Named turns come first, each shown by rows before and after it. Which turns, in which order, take the first row of each pair that follows to the second? Write the first one first, as in the answered first pair.
turn j_584:
[16 45 18 -132 2 -211 100 35 134] => [-8 19 62 -99 -23 -162 200 52 85]
[152 166 -53 125 295 175 42 -118 237] => [108 173 -77 150 274 166 142 -94 227]
[22 -98 37 10 62 93 -5 -53 16] => [37 -74 -3 1 71 62 -65 -65 61]
[59 58 96 -152 150 -50 -163 50 -63] => [53 135 -45 -132 140 -149 -130 54 23]
turn j_835:
[-154 -144 329 -178 -67 -38 31 168 -197] => [-183 -116 295 -197 -96 -114 63 191 -164]
[-54 -8 -161 -206 -126 -69 -18 4 106] => [1 -60 -114 -233 -95 52 -81 -54 99]
[23 -4 -247 -103 -117 -78 72 -51 107] => [98 -52 -210 -138 -93 14 10 -118 139]
turn j_347:
[-228 3 137 28 108 109 111 -190 -230] => [-241 -12 239 -113 76 4 -99 -137 -233]
[-36 -9 -14 -239 -89 -136 141 -66 345] => [-33 -20 -131 -238 -139 -216 16 -56 281]
[-68 -266 107 -165 -134 -41 -160 181 -139] => [-67 -250 -215 51 -188 23 14 99 -226]
[4 -48 65 84 24 30 -252 65 -35] => [-10 -40 -86 211 5 84 -129 21 -72]

(2 to 3 turns a pair)
[-75 -178 -149 180 -137 211 -55 -160 -254] => [-1 -122 -200 121 -88 138 -314 -185 -169] : j_584 j_584
[-111 120 -340 190 -57 -64 229 -88 19] => [11 54 359 -98 195 155 53 -101 163] : j_347 j_584 j_584
[56 146 18 -103 97 -93 69 -81 225] => [53 144 -207 -23 20 -149 3 -84 146] : j_347 j_347
[84 -11 -78 204 123 251 209 -129 -44] => [67 -29 52 202 125 268 180 -69 -154] : j_835 j_584
[50 101 -30 39 167 65 7 -237 186] => [75 53 118 -4 179 112 -164 -200 88] : j_347 j_835
[-31 -37 39 -93 -68 -16 -72 -24 9] => [-65 -1 -33 -78 -88 -72 -12 -31 42] : j_584 j_584
[-66 -299 -31 40 -109 234 337 -82 -6] => [108 -286 -7 -203 -70 51 -373 -41 111] : j_584 j_347 j_584
[-126 19 194 -154 -94 -168 159 -55 15] => [-28 -85 80 -235 -137 -125 -132 -163 12] : j_347 j_835 j_835
[-9 -114 -250 -3 -125 74 33 -157 78] => [16 -162 173 -144 -14 154 -82 -86 61] : j_347 j_347 j_835
[145 -157 -46 -135 17 82 -298 -94 22] => [157 -65 -184 -20 13 21 -331 -62 -14] : j_835 j_584
[93 -103 245 -232 -15 33 -268 -80 171] => [154 -4 74 -119 32 -29 -388 -69 192] : j_835 j_584
[-118 -41 -53 98 -186 -91 246 226 -107] => [-47 -126 324 -47 -78 61 116 220 -110] : j_347 j_584
[37 10 -25 149 138 86 -57 -84 -84] => [45 59 53 95 197 80 2 -86 29] : j_584 j_584 j_347
[-47 106 205 -93 79 -334 -200 234 122] => [-133 64 -294 68 -120 -360 91 120 89] : j_347 j_584 j_835
[-47 -120 237 -117 -162 -105 -22 81 -2] => [-9 -167 91 91 -163 118 119 -32 -168] : j_347 j_347 j_584
[-76 144 271 -124 71 -111 68 275 90] => [-24 127 -388 115 -87 -91 83 83 22] : j_347 j_835 j_347
[29 196 272 130 358 183 306 185 -6] => [174 333 71 36 427 4 -116 146 233] : j_584 j_584 j_584
[-261 -18 372 -66 -105 -338 -49 297 -197] => [-261 20 -2 311 -101 -94 426 115 -273] : j_347 j_347
[27 31 -118 102 34 -65 -187 -51 220] => [33 0 -165 148 47 36 -102 -121 219] : j_835 j_584 j_835
[9 -7 -69 1 -6 -81 -137 243 -202] => [-7 39 114 5 122 78 271 163 -5] : j_835 j_347 j_347
[63 -118 -66 35 -101 95 -330 -95 -160] => [35 -32 -174 104 -114 -13 -313 -29 -179] : j_835 j_584
[-9 52 248 -28 111 -27 -51 104 57] => [-16 67 117 126 123 89 179 17 47] : j_347 j_347 j_347
[203 -30 85 24 197 165 72 -87 -14] => [232 67 -17 -43 198 -5 -82 -68 129] : j_584 j_584 j_347
[147 17 45 48 -72 163 170 -144 27] => [144 2 -174 96 -161 63 28 -125 -52] : j_347 j_347 j_347
[24 174 -59 317 100 0 238 65 -31] => [-6 111 325 96 104 -80 19 222 -76] : j_584 j_347 j_835
[-48 115 -12 125 14 -63 168 38 9] => [-64 90 65 80 -1 -72 169 62 -6] : j_584 j_835
[110 123 -112 284 234 125 -70 -88 17] => [19 125 -105 340 184 120 137 -35 -32] : j_584 j_835 j_584
[-78 -15 38 -213 21 188 208 -156 333] => [-32 -77 161 -137 66 345 190 -159 187] : j_584 j_835
[-37 -18 -300 -22 -155 -70 159 -64 152] => [-83 -109 -161 -48 -186 34 281 -80 66] : j_584 j_835
[39 -41 135 -120 -29 98 133 -60 144] => [48 -91 127 -170 -99 -23 -148 28 34] : j_835 j_347
[103 -40 1 150 6 286 46 -65 -131] => [130 29 -109 -29 -40 -43 -330 27 3] : j_347 j_347 j_584
[-267 25 123 -187 -105 -375 67 292 62] => [-318 -94 0 24 -203 -182 259 254 -230] : j_347 j_584
[-15 18 -51 -63 -156 -124 -136 83 -150] => [-3 44 119 -18 -19 101 253 -36 9] : j_835 j_347 j_347
[161 51 -93 192 159 183 -129 -166 -18] => [158 41 103 31 167 120 -305 -104 26] : j_347 j_347
[19 -121 -388 -39 -171 -45 -21 -176 -51] => [16 -83 -72 0 11 198 362 -211 38] : j_347 j_835
[-8 14 -91 -2 -70 -133 -17 80 32] => [20 3 -142 33 -45 -32 79 -22 78] : j_835 j_347
[107 -76 82 -108 -1 44 -24 -87 -42] => [103 -31 -116 0 -26 30 78 -131 -21] : j_347 j_584 j_347
[191 7 54 -249 365 231 -260 -28 32] => [197 17 -337 25 290 317 -71 -117 -84] : j_347 j_347
[36 91 -146 8 -259 -110 27 -108 -65] => [23 66 124 32 -160 75 225 -115 -73] : j_347 j_584 j_835
[69 132 158 -23 109 -84 -159 75 -15] => [83 130 -123 34 19 -131 -204 9 -8] : j_347 j_835 j_835
[-291 79 -32 246 152 -232 -88 111 10] => [-204 25 -60 21 161 -226 -225 -38 266] : j_835 j_835
[77 -169 36 -99 1 311 231 -263 176] => [80 -80 -346 -159 -133 -67 -163 -186 210] : j_347 j_584 j_347
[-56 -126 -307 134 -23 171 -134 -145 -59] => [-92 -146 -237 173 -35 213 -102 -99 -160] : j_835 j_584 j_584
[16 -80 31 -190 -55 70 -149 -93 -81] => [12 50 -179 -113 -59 -73 -153 -75 -26] : j_835 j_584 j_584
[90 94 -175 99 88 -26 99 10 -135] => [80 114 -232 -18 66 -111 84 -25 8] : j_835 j_835
[-50 -42 32 175 88 -38 132 43 5] => [0 -55 105 58 91 -108 -145 84 9] : j_584 j_347 j_584
[-144 -272 -81 85 -223 138 133 14 -340] => [-185 -241 265 -119 -186 -7 29 174 -267] : j_347 j_347 j_835
[129 89 -65 -5 247 229 -201 -200 225] => [72 144 -35 -69 232 122 -82 -150 349] : j_584 j_347
[-34 283 83 -115 198 9 141 123 118] => [-33 231 -78 -243 84 -135 -27 107 182] : j_347 j_584 j_835
[4 166 -151 234 166 -45 96 -18 87] => [39 135 34 28 221 -40 2 -63 273] : j_835 j_835 j_347
[1 75 30 -16 206 208 229 -101 323] => [64 26 168 4 257 318 97 -92 204] : j_584 j_835 j_584
[61 -135 -201 -7 -140 9 -170 -189 -31] => [31 -97 -85 128 -60 182 165 -205 -58] : j_347 j_835
[11 104 106 -139 0 -188 9 16 298] => [-78 73 -161 7 -153 -222 187 41 116] : j_347 j_584
[-23 64 344 -40 75 32 66 178 -19] => [50 158 -195 67 2 -173 -206 123 29] : j_584 j_584 j_347
[-108 2 -19 109 24 -33 75 51 -49] => [-109 7 63 24 40 -67 69 65 31] : j_347 j_835
[-108 -61 37 -12 -66 -55 313 -44 118] => [-38 -149 299 -27 18 83 61 -9 -76] : j_584 j_584 j_835
[98 -52 247 -266 -81 -308 -192 320 12] => [-58 -14 103 -153 -194 -372 217 359 3] : j_584 j_584 j_584
[9 -206 -55 -159 -161 76 -82 -146 -29] => [-43 -145 -190 -119 -202 4 37 -136 33] : j_584 j_584 j_584
[208 131 173 151 276 146 14 70 54] => [78 234 -159 157 105 -203 65 183 138] : j_347 j_584 j_584
[-162 95 264 30 39 -149 279 269 -49] => [-131 77 378 -68 55 -178 146 278 -15] : j_584 j_835
[-212 41 52 -119 -112 -430 -22 327 -75] => [-229 -94 250 32 -70 -86 314 251 -265] : j_347 j_584 j_347
[102 136 202 -82 252 -27 -48 -106 65] => [77 146 224 34 262 4 11 -47 -88] : j_835 j_835
[-44 -126 174 -191 -129 11 -173 -54 17] => [25 -101 115 -162 -95 33 -259 -94 33] : j_584 j_835
[5 110 -214 5 70 49 100 -215 311] => [56 49 54 -143 136 121 -94 -211 315] : j_835 j_347
[-80 178 -56 -97 78 -283 -115 160 366] => [-80 200 -188 112 125 -105 237 58 364] : j_347 j_347
[-184 32 -151 -116 -136 198 351 -56 112] => [-132 -37 235 -338 -66 215 103 0 146] : j_347 j_835
[202 -24 210 -8 64 260 147 -89 195] => [163 64 -341 68 -105 -84 -24 -38 216] : j_347 j_584 j_347
[-226 -41 90 -407 -147 -393 19 235 115] => [-226 -89 21 -441 -172 -306 172 114 211] : j_835 j_584 j_584
[-216 112 26 64 -172 -143 308 194 -60] => [-65 -46 394 -60 -58 82 -80 154 -208] : j_584 j_584
[-344 -57 -296 159 -358 -285 179 274 -272] => [-335 -41 485 -175 -111 -149 310 325 -11] : j_347 j_347
[311 201 124 60 418 180 -304 -196 166] => [302 295 -99 159 398 124 -194 -212 231] : j_584 j_835
[0 -39 119 -2 -50 -95 -181 183 -234] => [-45 64 29 150 -3 17 317 80 -66] : j_347 j_835 j_347
[-95 178 -67 5 -129 -324 68 193 4] => [-97 110 293 0 -18 -69 294 144 -28] : j_347 j_347 j_584
[-98 -12 -159 102 -165 -256 127 86 30] => [-80 -106 225 78 -52 6 296 49 -30] : j_347 j_584
[7 65 -157 102 94 18 -80 15 -98] => [26 64 17 81 177 130 34 -20 -42] : j_347 j_584
[-56 175 210 82 90 -36 169 154 -143] => [-56 157 -43 123 -14 -157 -26 181 -253] : j_347 j_347
[-239 130 -394 16 -363 -491 245 289 132] => [90 -148 -283 -433 -250 -126 -210 -191 547] : j_835 j_835
[12 -134 178 -22 -27 58 -35 54 -40] => [8 -132 -59 107 -85 80 28 22 -116] : j_347 j_347
[106 182 -59 82 157 -125 197 -10 242] => [220 60 105 -86 192 -28 -133 -80 244] : j_835 j_347 j_835
[41 70 204 36 201 54 90 -5 133] => [55 72 -234 165 52 -98 -131 -16 7] : j_584 j_347 j_347
[121 68 197 -46 234 216 163 -114 127] => [82 165 42 -156 126 -187 -265 83 134] : j_835 j_347 j_584
[36 175 -29 454 122 -24 -158 287 -522] => [-72 149 123 369 57 -108 -23 379 -549] : j_835 j_584 j_584
[-90 -239 47 -173 -246 22 -96 -59 -185] => [-33 -230 46 -81 -180 131 -110 -97 -242] : j_835 j_347 j_584
[-299 2 168 38 -84 -28 74 86 -16] => [-299 9 9 -2 -158 -129 -22 81 22] : j_835 j_347
[-175 23 422 32 97 -104 21 169 0] => [-95 121 -196 206 3 -289 -245 96 5] : j_584 j_584 j_347
[55 47 -23 188 -40 47 -48 133 -186] => [106 52 123 137 61 123 -71 97 -108] : j_347 j_584
[-116 -93 -23 -46 -44 -58 197 64 -17] => [-81 -125 108 -172 -17 -48 64 51 33] : j_347 j_835 j_584
[51 60 142 -246 -82 -83 -173 62 13] => [34 34 -243 2 -188 -40 -72 -2 -151] : j_835 j_347 j_584
[-52 21 314 11 142 35 32 131 -41] => [-55 16 52 -10 2 -167 -232 189 -95] : j_347 j_835
[-36 158 325 -119 239 208 107 152 135] => [-21 307 40 -108 218 -4 67 141 338] : j_584 j_584 j_584
[145 -113 -84 56 -76 49 -89 -120 -311] => [62 -35 4 151 -16 68 221 -57 -287] : j_347 j_835
[-184 99 204 -49 -11 -48 270 95 64] => [-13 108 243 -165 96 -66 -189 52 161] : j_584 j_584 j_584
[-193 -162 224 -25 -173 -110 122 126 -242] => [-223 -121 9 -9 -245 -219 160 112 -177] : j_835 j_347
[-40 89 -178 298 -12 -15 71 78 -143] => [-71 153 61 153 107 0 292 62 113] : j_835 j_347
[-128 17 -117 -14 -60 -77 6 75 -145] => [-138 0 -8 12 -22 52 139 46 -162] : j_584 j_347
[-73 -4 -233 108 -122 58 263 -185 -204] => [-121 -29 -98 112 -124 63 283 -95 -326] : j_584 j_835
[6 -110 83 -74 -53 138 -96 -108 11] => [22 -54 -2 -26 -43 65 -228 -57 -37] : j_835 j_347 j_584
[36 -114 83 139 -13 296 215 -138 -179] => [80 -86 161 134 0 196 -128 3 -334] : j_584 j_347 j_835
[86 -58 -92 -293 -36 -132 -291 -71 270] => [89 -97 -179 -267 -58 -10 -132 -186 331] : j_584 j_835
[136 -115 235 -31 44 147 -359 19 -155] => [-31 16 176 176 -25 -28 -130 254 -351] : j_835 j_835
[33 79 -287 39 -236 -189 -268 29 -67] => [127 -8 -243 -18 -190 -43 -372 -91 -19] : j_835 j_835
[-153 -116 -46 -132 -157 -57 161 -96 76] => [-154 -119 -36 -166 -169 -98 73 -67 60] : j_347 j_347
[68 -73 -6 -341 -86 -120 -332 -65 273] => [189 -204 27 -202 -12 246 -293 -253 134] : j_584 j_835 j_835
[108 252 -489 171 116 -72 -3 -100 244] => [-69 10 -70 269 39 288 477 -43 -167] : j_584 j_584
[-160 -366 -16 -91 -221 100 174 -107 -270] => [-44 -372 231 -273 -91 123 -155 -127 -164] : j_347 j_584
[156 82 196 64 320 179 -143 -72 -68] => [164 179 47 134 322 83 -187 -44 -41] : j_584 j_835
[-4 -138 15 -56 -70 -27 -168 218 -85] => [-18 -91 -259 22 -128 -68 27 137 29] : j_347 j_835 j_835
[-60 -107 -127 174 -38 89 -117 -35 -236] => [-183 54 -62 166 -15 -47 234 66 -62] : j_347 j_835 j_835
[-70 59 -338 251 -125 -27 -43 56 -126] => [-78 84 330 -140 85 6 49 78 256] : j_835 j_347 j_347
[-84 -1 -26 -23 -98 -123 89 122 -32] => [-74 -56 45 -70 -70 -40 161 74 13] : j_347 j_835 j_584
[162 10 -88 186 200 180 -122 -66 -157] => [164 6 131 27 242 131 -254 -10 -94] : j_347 j_347
[16 13 323 -127 111 86 -22 52 35] => [62 99 -299 192 52 80 85 -88 6] : j_584 j_347 j_347
[20 -22 77 135 133 -30 -249 228 -388] => [34 125 -234 60 102 -298 -297 196 -83] : j_584 j_584 j_835
[-61 34 117 -142 -118 129 34 -101 -23] => [-92 45 112 -69 -136 127 88 -35 -117] : j_835 j_835
[-114 18 23 -1 -46 -32 181 6 -131] => [-104 6 41 -82 -83 -112 5 63 -133] : j_347 j_347
[-126 69 -76 14 -132 -148 300 16 -80] => [-120 56 -113 -33 -187 -262 114 66 -110] : j_347 j_347 j_347
[93 78 69 -111 42 -116 -86 -148 332] => [-47 63 28 -2 -46 -98 306 -111 241] : j_584 j_584
[139 25 124 -10 221 109 -95 -45 228] => [158 32 -13 4 187 71 -223 -58 208] : j_584 j_347 j_835
[-180 -103 3 -121 -91 142 199 -34 53] => [-184 -105 -171 -60 -145 86 124 -38 -6] : j_347 j_347 j_347
[-97 -267 147 -177 -102 -30 -58 126 -183] => [-124 -225 -109 -7 -163 -50 36 118 -270] : j_835 j_347
[46 -199 -84 39 -155 153 40 -84 -127] => [131 -180 117 -82 -43 174 -99 -100 11] : j_347 j_584
[83 -42 -60 -116 -70 -28 -278 -90 125] => [75 -48 -151 173 -65 168 -94 -114 -138] : j_835 j_347 j_835
[64 -37 -71 183 74 181 -26 -97 -176] => [-47 58 -93 243 16 -15 62 57 -221] : j_835 j_584 j_835
[-46 -20 -114 61 -147 6 102 -32 -49] => [-22 -31 -139 -14 -147 -16 55 -76 53] : j_835 j_835
[-99 298 138 129 172 -188 376 192 93] => [5 106 199 -24 80 -245 -394 267 -241] : j_584 j_584 j_347
[-110 40 -17 -46 -34 196 299 -226 117] => [-64 -73 297 -195 -27 177 -169 -99 -109] : j_584 j_347 j_835
[-19 19 -152 -65 -279 -308 15 93 120] => [45 -190 301 12 -156 181 176 -1 -137] : j_347 j_584 j_584
[135 213 -72 -73 221 -126 -229 -38 205] => [173 140 63 151 295 128 -218 -10 -126] : j_835 j_835 j_835
[122 63 236 218 296 270 40 33 -67] => [-2 148 217 167 171 -112 -172 306 -185] : j_347 j_835 j_835
[-38 49 108 -256 -2 -62 -237 69 -8] => [-41 83 227 -204 122 130 92 -1 79] : j_347 j_347 j_347
